(in the rows, 128 means zero)
Rotation paths and how fast each direction turns (degrees each step)
Each turn is a multiple of 5 degrees from 10 to 175, or 0.
Each row of a path follows its step; steps can be skipped.
Path 1:
step 0: 111,119,107,158,134,136,128,169,94,99,144,164,124,128,137,94,143,150,164,104,123,128,125,145,92,120,126,176,85,136,118,101,87,127,130,96,157,96,165,159,128,170,132,129,170,126,143,156,112,132,113,87,86,138,151,119,104,131,159,145,128,139,110,131,156
step 1: 132,154,143,169,106,124,88,192,147,86,128,152,157,122,101,78,162,131,145,148,115,157,99,113,137,132,124,150,94,124,118,107,68,144,91,149,84,135,142,154,131,153,131,129,141,145,123,147,128,150,155,121,137,136,106,119,148,124,100,132,101,105,131,138,143
step 2: 119,122,122,151,165,164,114,133,130,125,144,140,117,113,132,141,128,125,153,120,114,141,151,68,101,154,146,143,112,99,133,82,98,150,88,138,118,138,139,151,147,129,121,147,135,181,134,123,132,149,137,113,167,172,154,133,152,69,143,191,104,123,106,130,134
step 3: 145,158,145,151,209,115,154,133,112,101,127,125,131,125,146,115,177,116,141,129,91,162,111,147,119,138,134,171,108,123,164,137,67,120,109,133,144,125,113,121,166,123,133,170,141,134,158,140,123,160,112,150,129,110,160,128,131,109,131,156,160,110,106,136,124
step 6: 151,83,125,147,134,136,149,139,163,134,150,98,130,124,135,150,131,139,136,139,132,103,122,96,141,140,175,157,104,141,176,156,129,94,92,108,131,118,117,108,153,96,115,142,101,133,127,141,139,168,139,137,148,137,136,115,158,105,86,136,204,112,116,138,175
step 7: 133,115,125,171,168,117,122,117,107,121,134,126,146,114,139,167,99,130,103,146,101,112,107,147,134,151,142,114,120,129,175,148,130,84,69,132,145,110,131,141,70,91,140,112,124,108,162,156,138,139,178,135,119,111,141,113,107,115,120,157,162,171,155,103,124
step 9: 106,91,104,156,99,136,108,105,101,128,167,164,124,165,115,139,140,159,115,140,139,91,85,102,110,90,198,131,130,103,136,112,133,115,143,109,157,160,110,109,120,119,124,100,124,105,121,153,130,98,135,150,138,109,138,122,143,123,112,148,181,157,121,107,147
step 10: 105,97,121,153,150,112,91,144,120,109,115,122,146,155,78,133,99,165,118,115,135,144,104,114,153,123,111,150,116,98,146,121,136,87,120,109,138,124,120,116,80,152,146,156,106,135,146,136,141,99,132,143,141,118,58,106,147,137,119,112,192,172,109,132,130
step 11: 127,100,141,135,88,163,136,132,85,131,107,160,142,160,122,161,135,131,111,142,102,104,118,83,106,112,101,155,127,150,107,139,125,85,99,166,156,122,121,150,93,147,82,142,86,132,125,127,144,106,152,138,126,127,81,109,156,114,154,149,123,166,114,119,103
step 13: 116,114,165,140,108,147,107,154,105,93,126,112,104,173,113,113,132,170,162,143,135,145,131,114,79,140,144,133,125,123,119,149,117,137,145,142,131,149,152,107,127,167,137,153,149,84,118,152,127,126,170,125,133,114,49,145,131,155,145,174,151,108,104,139,120
step 14: 121,128,133,98,93,144,117,151,104,110,118,138,119,144,128,148,145,131,147,124,127,134,119,162,116,155,102,100,104,105,118,97,102,124,101,137,123,120,171,151,117,150,117,157,165,104,148,126,168,91,132,114,172,144,109,99,160,117,157,155,122,153,52,116,160
134,135,133,132,136,122,133,132,136,114,130,128,135,130,130,123,115,126,126,126,112,132,126,139,138,127,117,134,121,120,127,122,127,131,136,119,122,135,120,124,125,122,130,131,130,124,127,124,136,128,125,140,124,125,125,130,135,132,133,121,128,130,126,133,134 => 155
124,135,129,125,120,130,128,130,130,130,128,125,122,143,131,140,122,127,126,126,118,129,128,136,117,123,126,125,131,129,117,118,137,133,128,135,131,132,132,128,131,139,128,136,133,126,137,130,130,129,122,123,124,125,116,119,124,118,119,122,133,122,137,128,134 => 20
135,132,127,127,123,127,129,131,129,129,140,130,134,120,116,137,118,120,119,133,133,129,142,123,126,121,125,130,127,128,124,123,127,142,122,136,131,124,125,119,131,134,131,125,122,121,129,136,128,124,120,130,125,123,136,132,136,128,121,138,127,132,118,136,125 => 110
121,125,124,138,118,132,119,122,146,118,132,124,124,127,131,125,130,132,123,131,127,130,130,126,130,135,134,135,138,119,130,128,140,130,123,125,119,133,122,124,143,130,130,123,140,128,124,128,128,121,128,122,136,129,123,129,133,128,130,131,133,127,123,128,117 => 95
129,132,126,125,133,140,133,133,144,129,125,133,116,126,118,123,128,129,137,131,129,124,144,131,121,121,125,126,131,122,127,138,126,120,132,128,127,130,133,134,131,135,114,126,130,129,133,130,133,133,123,140,125,126,132,121,129,127,135,129,134,140,129,124,124 => 130
130,138,130,129,134,136,133,124,132,126,125,126,135,115,134,125,134,126,135,136,131,137,128,119,125,124,119,130,127,130,122,124,122,139,131,126,115,127,135,130,133,119,129,139,135,121,131,127,124,131,127,121,124,137,131,125,122,122,119,133,136,128,126,114,131 => 25
Path 2:
step 1: 128,161,134,124,167,128,150,133,139,160,134,112,177,97,103,145,95,141,125,150,172,113,133,145,92,168,123,151,101,107,111,100,112,151,133,161,131,97,130,132,122,126,137,136,96,132,115,113,125,152,148,146,121,112,111,95,99,102,152,146,141,131,103,158,127
step 2: 137,153,90,114,85,135,160,120,149,109,137,111,104,117,136,131,143,154,76,115,131,134,122,102,138,110,139,131,135,132,148,82,111,116,139,123,121,137,127,104,113,88,136,112,102,118,114,162,129,114,99,125,160,130,84,119,135,80,114,104,156,144,122,127,87
step 3: 118,97,125,102,174,126,108,132,136,136,139,113,119,119,142,141,98,161,137,136,118,140,161,81,124,178,129,183,129,115,94,97,132,130,108,99,128,113,118,145,151,106,172,131,122,130,112,127,138,134,87,136,131,134,162,136,144,97,127,149,114,101,127,112,149
step 6: 148,145,121,105,128,121,106,91,154,106,126,131,124,105,113,126,94,140,134,141,144,132,175,126,133,149,139,141,152,126,103,129,137,115,159,102,164,154,118,141,172,80,122,160,148,131,119,142,147,114,152,147,127,156,155,149,153,177,95,122,107,148,117,110,121
step 7: 110,177,127,90,124,163,128,164,144,142,131,142,148,168,140,145,127,118,147,152,112,152,115,169,127,121,103,121,114,105,160,133,114,141,157,126,117,100,104,182,139,138,143,118,130,158,109,114,153,124,156,122,132,154,154,102,102,110,99,111,118,135,106,147,141
step 8: 154,116,128,148,109,143,112,171,142,118,108,100,150,102,118,159,116,151,116,143,137,137,105,101,167,128,157,127,146,150,188,114,140,125,130,74,149,105,130,129,116,117,108,136,112,119,125,131,137,115,162,138,141,138,77,153,142,165,117,145,119,160,107,138,127
step 10: 124,118,118,115,113,107,134,142,102,142,112,109,151,135,137,123,113,119,100,98,127,118,90,144,134,150,108,144,110,150,166,141,137,109,140,77,101,97,88,112,140,114,139,182,122,161,144,149,116,113,133,114,129,174,128,91,79,122,112,124,145,141,108,130,132
step 11: 118,99,153,151,113,134,116,144,159,128,131,106,128,127,156,124,165,130,97,150,121,153,116,129,110,76,116,154,125,136,145,93,155,99,105,144,153,99,146,142,101,135,164,170,108,141,127,135,152,114,127,161,133,122,121,119,169,139,164,170,110,137,119,114,137
step 12: 111,107,126,117,129,90,113,104,122,165,142,183,101,132,133,112,131,126,121,124,151,86,154,128,119,166,159,119,139,143,160,120,127,118,136,126,120,102,156,101,152,118,146,162,162,137,101,121,116,157,114,180,138,122,124,94,117,153,115,107,137,156,101,120,126
step 13: 113,151,136,126,146,135,167,125,127,138,114,125,155,133,110,128,119,137,131,158,120,131,113,155,113,105,113,138,116,132,113,138,165,104,134,121,123,172,156,117,89,116,134,173,110,165,106,174,127,120,119,146,177,132,148,83,86,92,119,153,110,144,136,136,142
step 15: 125,120,112,131,155,131,124,108,141,125,162,184,109,126,124,160,100,130,143,131,113,142,145,115,140,160,144,105,102,134,104,98,145,113,167,127,99,118,150,123,119,113,162,76,124,138,117,151,122,100,138,160,169,123,109,91,138,90,126,135,113,148,110,137,137
135,121,132,127,131,111,118,122,130,125,119,134,123,117,129,133,133,132,129,133,122,138,146,135,123,135,130,131,131,126,128,127,134,137,128,134,137,129,132,134,133,126,129,131,124,127,129,121,130,131,119,122,122,135,119,129,129,133,136,130,120,123,123,131,129 => 130
136,126,129,144,130,127,127,125,136,125,131,123,132,135,137,133,126,134,117,123,115,134,129,129,133,131,124,135,125,128,128,130,127,121,134,134,123,129,134,134,136,119,128,128,122,135,132,131,134,129,132,130,120,125,134,128,120,128,124,111,130,119,133,116,132 => 95
127,130,136,129,130,126,122,122,129,132,134,128,112,131,126,128,135,130,125,123,135,136,130,141,125,131,128,124,128,143,127,137,123,122,120,130,131,131,126,127,126,135,130,140,130,134,125,130,134,133,132,131,129,133,143,134,130,130,133,136,143,131,129,117,126 => 55
129,133,124,137,126,121,139,129,132,133,134,128,123,122,129,115,137,132,128,131,132,121,126,126,131,138,130,119,128,121,127,125,127,123,126,129,133,129,127,121,136,125,122,115,123,143,133,129,132,129,122,127,135,126,129,120,122,124,141,140,122,126,127,120,138 => 25
115,139,129,129,134,123,125,124,119,122,121,132,142,132,112,135,126,128,119,134,129,125,127,130,124,122,123,120,121,132,127,138,131,129,131,130,135,123,116,127,135,126,136,126,130,124,133,125,132,132,123,132,132,134,128,128,113,122,128,129,129,122,129,123,133 => 120
121,131,124,125,121,122,132,125,138,133,130,144,126,134,130,131,130,124,127,122,131,131,131,137,131,132,131,124,130,134,142,135,133,136,131,127,116,126,127,131,124,132,127,124,116,130,133,139,116,125,124,119,128,131,127,131,122,112,125,121,123,137,128,126,126 => 135
129,123,132,130,130,128,130,131,134,128,127,122,136,125,130,126,133,132,128,125,126,119,125,133,120,124,128,128,129,128,136,122,123,128,126,128,134,136,126,138,128,128,143,123,129,122,136,136,104,133,127,124,127,133,127,122,126,139,131,129,143,133,117,123,135 => 35
136,126,130,116,123,119,137,127,126,127,122,127,130,128,118,123,131,129,126,135,123,123,125,123,130,129,138,133,135,121,121,139,123,130,118,136,120,145,125,124,129,118,134,133,123,130,124,128,131,127,132,127,124,133,124,124,126,124,117,129,132,137,134,118,123 => 100
Path 3:
step 0: 146,116,161,128,120,141,135,119,88,139,97,100,130,130,128,142,147,81,128,147,89,155,138,128,93,115,115,112,128,132,111,127,144,99,155,150,131,164,148,123,150,120,89,143,124,123,144,93,87,133,83,126,153,126,139,133,129,152,113,95,183,82,144,129,93
step 1: 123,119,91,128,152,134,98,149,150,135,136,178,123,111,131,146,127,75,133,155,109,124,160,156,132,95,145,128,140,115,165,112,81,164,171,183,119,133,164,119,131,137,161,126,113,122,99,160,143,118,133,131,112,137,106,114,116,135,136,130,132,155,92,129,107
step 2: 128,155,146,113,148,133,123,128,130,126,99,145,190,117,154,142,117,138,114,131,189,168,97,120,136,108,108,136,95,124,130,135,132,151,119,108,111,126,72,125,117,141,141,127,122,104,99,168,145,111,89,166,128,125,148,131,153,163,118,172,126,109,155,110,142
step 4: 145,129,145,141,150,105,108,111,165,132,117,146,178,147,135,144,99,121,102,135,112,145,168,124,118,153,133,77,110,154,118,178,160,148,92,111,130,127,183,146,130,129,107,116,120,117,152,114,139,170,151,84,121,142,151,125,130,117,112,96,113,143,109,143,134
step 5: 134,124,97,120,132,133,144,105,113,182,159,151,128,96,139,115,96,158,168,139,137,142,90,101,86,172,129,153,149,111,139,147,160,116,177,166,109,146,129,133,95,144,145,120,135,140,116,120,98,134,133,88,131,131,102,119,138,160,156,120,146,133,153,130,132
step 6: 170,127,90,116,115,130,111,78,80,98,111,124,119,100,55,119,129,117,100,147,122,132,152,131,101,115,141,152,130,141,129,97,120,144,87,135,78,136,105,169,122,117,116,124,106,101,128,123,134,106,101,160,142,111,131,136,114,120,128,123,136,122,112,128,90
step 7: 144,142,114,110,116,124,97,114,157,102,136,137,157,146,183,122,122,118,123,154,103,95,142,129,132,143,109,99,159,103,104,93,96,111,155,129,125,124,163,83,109,118,144,141,141,143,148,125,138,92,105,176,112,155,147,112,132,115,104,157,126,142,162,86,118
step 8: 90,170,133,139,131,165,123,151,129,144,102,164,131,75,133,132,151,97,154,140,136,177,94,145,119,135,115,146,73,87,134,119,129,120,98,101,156,131,131,120,149,92,101,150,132,154,128,123,161,156,133,129,91,123,150,108,142,135,117,96,134,122,128,128,127
step 10: 149,98,163,136,165,170,100,117,138,136,122,141,116,137,123,132,115,130,96,116,111,136,104,93,128,148,110,106,119,128,106,172,103,133,104,111,91,178,152,138,166,144,153,111,117,121,115,145,125,127,112,130,173,141,73,100,127,138,126,164,158,153,107,136,130
step 13: 132,142,112,156,144,117,110,122,75,138,102,156,156,77,140,129,120,99,131,111,131,77,123,126,157,130,95,90,135,127,114,146,140,98,152,147,124,123,153,139,123,137,118,82,168,132,140,130,175,114,125,106,133,133,135,147,127,129,111,116,132,86,155,82,102
step 15: 129,117,119,124,105,145,91,126,127,133,130,150,132,116,129,140,102,186,109,121,126,134,117,142,116,124,112,157,109,136,107,124,141,111,125,103,108,80,122,157,129,120,172,107,102,115,179,123,92,169,78,151,93,157,128,106,130,106,129,152,95,134,163,153,146
136,132,135,119,120,119,132,128,124,120,127,130,137,136,134,123,121,126,130,128,128,132,142,120,128,127,134,126,130,131,122,130,135,139,135,125,138,131,122,123,120,124,121,128,126,125,122,128,130,125,129,132,142,137,138,133,126,136,124,128,128,121,137,130,137 => 155
133,128,138,144,129,128,134,129,124,129,126,129,130,136,121,123,131,118,123,132,119,124,126,125,124,128,125,116,129,124,130,130,124,130,134,128,119,137,133,125,126,121,136,124,130,139,134,138,125,123,138,128,133,125,142,121,123,115,119,134,128,127,129,135,126 => 110
128,142,134,136,131,131,135,126,134,126,133,131,122,134,133,129,125,121,125,127,130,120,115,125,136,140,129,125,123,126,139,134,127,121,123,120,138,127,129,133,128,122,127,120,132,122,129,121,133,132,126,128,126,134,131,130,125,130,129,121,110,115,125,125,129 => 70
139,122,135,132,135,131,117,127,135,129,134,131,133,127,128,117,121,127,126,135,133,128,125,134,133,127,120,131,125,142,134,129,126,128,133,118,122,122,126,122,130,132,130,127,137,127,133,129,116,125,129,127,128,144,131,128,135,127,125,125,130,138,130,114,139 => 135
133,125,128,124,130,124,123,126,126,122,115,133,121,136,131,126,128,123,132,137,128,125,131,142,124,127,141,130,136,138,137,122,124,133,123,126,131,123,119,129,125,133,124,130,114,131,125,127,123,133,140,127,128,126,128,127,122,116,132,118,121,127,118,127,121 => 135
137,134,138,124,127,126,127,133,116,138,134,124,130,127,122,136,129,132,133,133,131,126,130,127,129,119,126,143,125,120,128,128,124,122,127,120,121,124,120,128,119,127,127,126,127,127,143,125,119,122,125,131,133,124,130,132,138,125,137,126,122,118,119,139,128 => 115
129,126,124,130,127,136,133,128,128,115,129,131,127,130,135,134,128,127,129,135,129,120,128,130,124,121,127,135,117,117,125,134,138,129,132,135,135,120,140,132,134,126,122,144,123,121,133,126,117,132,134,117,130,136,137,120,136,123,128,134,130,126,124,128,128 => 95
120,132,132,125,130,121,127,126,136,126,141,138,125,131,123,126,128,121,131,130,120,128,130,130,123,131,119,139,128,122,129,133,121,133,123,124,118,127,124,138,137,122,124,137,130,132,118,122,136,125,138,133,141,125,122,122,129,131,127,125,134,132,119,130,139 => 170
Path 4:
step 0: 160,123,153,131,135,167,149,92,143,170,116,163,119,124,105,122,88,144,171,102,96,134,121,127,93,133,116,165,109,175,126,132,153,154,103,131,124,149,131,124,127,128,104,128,109,90,131,175,175,122,119,144,132,147,119,152,119,79,148,104,145,104,134,95,149
step 1: 118,92,155,132,138,154,142,108,157,152,135,159,129,173,133,105,171,110,160,121,76,148,132,170,90,128,139,115,120,136,62,116,178,123,93,159,111,120,138,110,132,132,140,102,123,120,113,154,138,128,149,129,139,141,150,149,133,127,148,126,89,135,135,89,104
step 4: 130,122,152,121,180,91,144,99,101,158,126,149,132,120,112,126,146,163,135,138,138,147,118,149,106,104,128,159,87,99,97,173,120,108,122,131,118,96,121,92,128,107,114,128,153,111,118,203,139,138,160,119,112,173,105,139,162,165,120,137,133,124,103,116,123
step 5: 136,135,154,107,159,118,163,116,125,162,165,171,150,166,92,124,96,160,136,111,136,119,118,126,121,133,124,166,92,130,99,152,112,171,120,133,125,98,145,115,101,164,92,97,102,107,153,170,172,118,112,127,101,123,122,155,124,90,154,151,112,131,136,135,156
step 6: 125,131,159,117,120,148,164,81,131,161,135,135,119,180,113,112,100,112,136,114,65,134,93,161,92,145,168,108,120,110,89,180,157,142,104,166,125,106,144,140,129,130,163,124,110,133,130,154,147,113,94,97,133,102,144,102,124,115,135,152,115,125,132,135,120
step 7: 127,116,162,100,159,127,155,107,124,134,131,130,53,125,86,129,126,104,87,139,120,134,82,142,64,137,105,146,128,155,118,128,154,144,128,139,109,140,141,136,139,115,178,94,96,126,134,146,117,111,143,82,104,159,141,141,142,129,104,131,121,103,109,125,96
step 8: 138,120,111,85,138,149,142,128,144,186,137,177,125,113,125,78,112,127,139,106,172,100,82,110,105,117,85,99,122,134,111,141,134,125,123,116,90,117,179,138,137,80,142,85,120,128,125,134,116,125,147,102,125,145,116,152,144,115,127,118,95,126,122,96,153
step 10: 141,93,152,89,100,114,157,111,127,147,151,129,155,152,73,150,117,138,113,163,138,125,143,148,110,92,124,160,135,163,93,145,106,133,113,157,135,130,142,114,134,156,121,106,128,61,140,167,145,84,137,111,103,126,142,152,129,107,154,126,151,108,112,96,150
step 11: 143,114,123,118,130,138,157,153,154,142,117,141,135,175,142,127,127,127,133,110,116,148,120,167,95,104,124,80,125,126,60,154,106,156,111,148,136,100,154,138,130,124,174,109,132,108,142,197,121,137,92,102,120,102,142,130,171,121,137,150,156,103,136,109,146
step 13: 156,122,163,109,153,133,138,113,149,204,123,140,120,107,100,99,134,105,153,127,121,128,110,140,125,95,156,113,105,175,115,158,161,138,106,124,70,154,155,100,139,132,129,94,100,121,118,128,121,138,162,124,132,146,98,140,127,104,124,101,122,132,150,101,169
step 15: 117,121,120,91,98,74,162,74,130,137,175,134,154,133,92,124,107,132,123,150,156,143,118,128,104,109,99,126,107,140,93,135,103,149,143,167,122,107,107,114,118,131,136,96,91,99,144,124,133,99,157,109,99,79,138,116,155,98,109,136,119,159,124,115,113
129,131,126,123,127,137,115,117,135,122,138,118,125,129,126,137,132,117,132,122,127,127,131,131,117,129,129,116,130,135,134,128,131,140,135,126,120,128,130,132,128,119,125,122,136,131,126,133,130,127,133,130,126,136,126,131,121,127,121,124,115,140,126,131,131 => 60
132,125,128,126,132,129,121,122,124,129,132,126,131,124,117,128,119,132,131,125,141,129,121,126,136,133,118,125,135,138,121,119,132,140,113,136,137,130,124,125,120,132,130,126,136,128,132,116,130,129,132,121,128,127,125,122,120,127,133,128,125,125,135,120,139 => 145
134,124,131,138,130,122,121,124,126,140,131,126,132,128,132,128,118,124,124,126,133,131,130,120,133,128,131,131,132,129,125,125,116,133,123,126,120,124,120,136,142,126,131,126,129,137,120,133,119,134,131,132,133,139,135,127,129,121,119,129,121,110,123,132,127 => 80
120,128,127,127,122,124,128,119,127,129,138,118,133,122,124,123,126,141,124,124,124,124,133,119,133,137,132,125,124,130,123,124,118,128,127,125,128,119,129,132,134,130,123,140,133,117,135,141,127,133,126,123,116,124,125,133,130,137,126,113,131,130,133,124,127 => 65
125,130,125,134,121,136,122,118,133,126,134,135,123,124,127,122,112,125,127,135,129,128,128,129,126,129,126,125,118,120,132,131,124,127,126,111,129,128,120,131,129,127,127,131,125,123,132,125,139,136,128,127,133,112,138,117,131,122,123,136,126,134,126,127,138 => 115
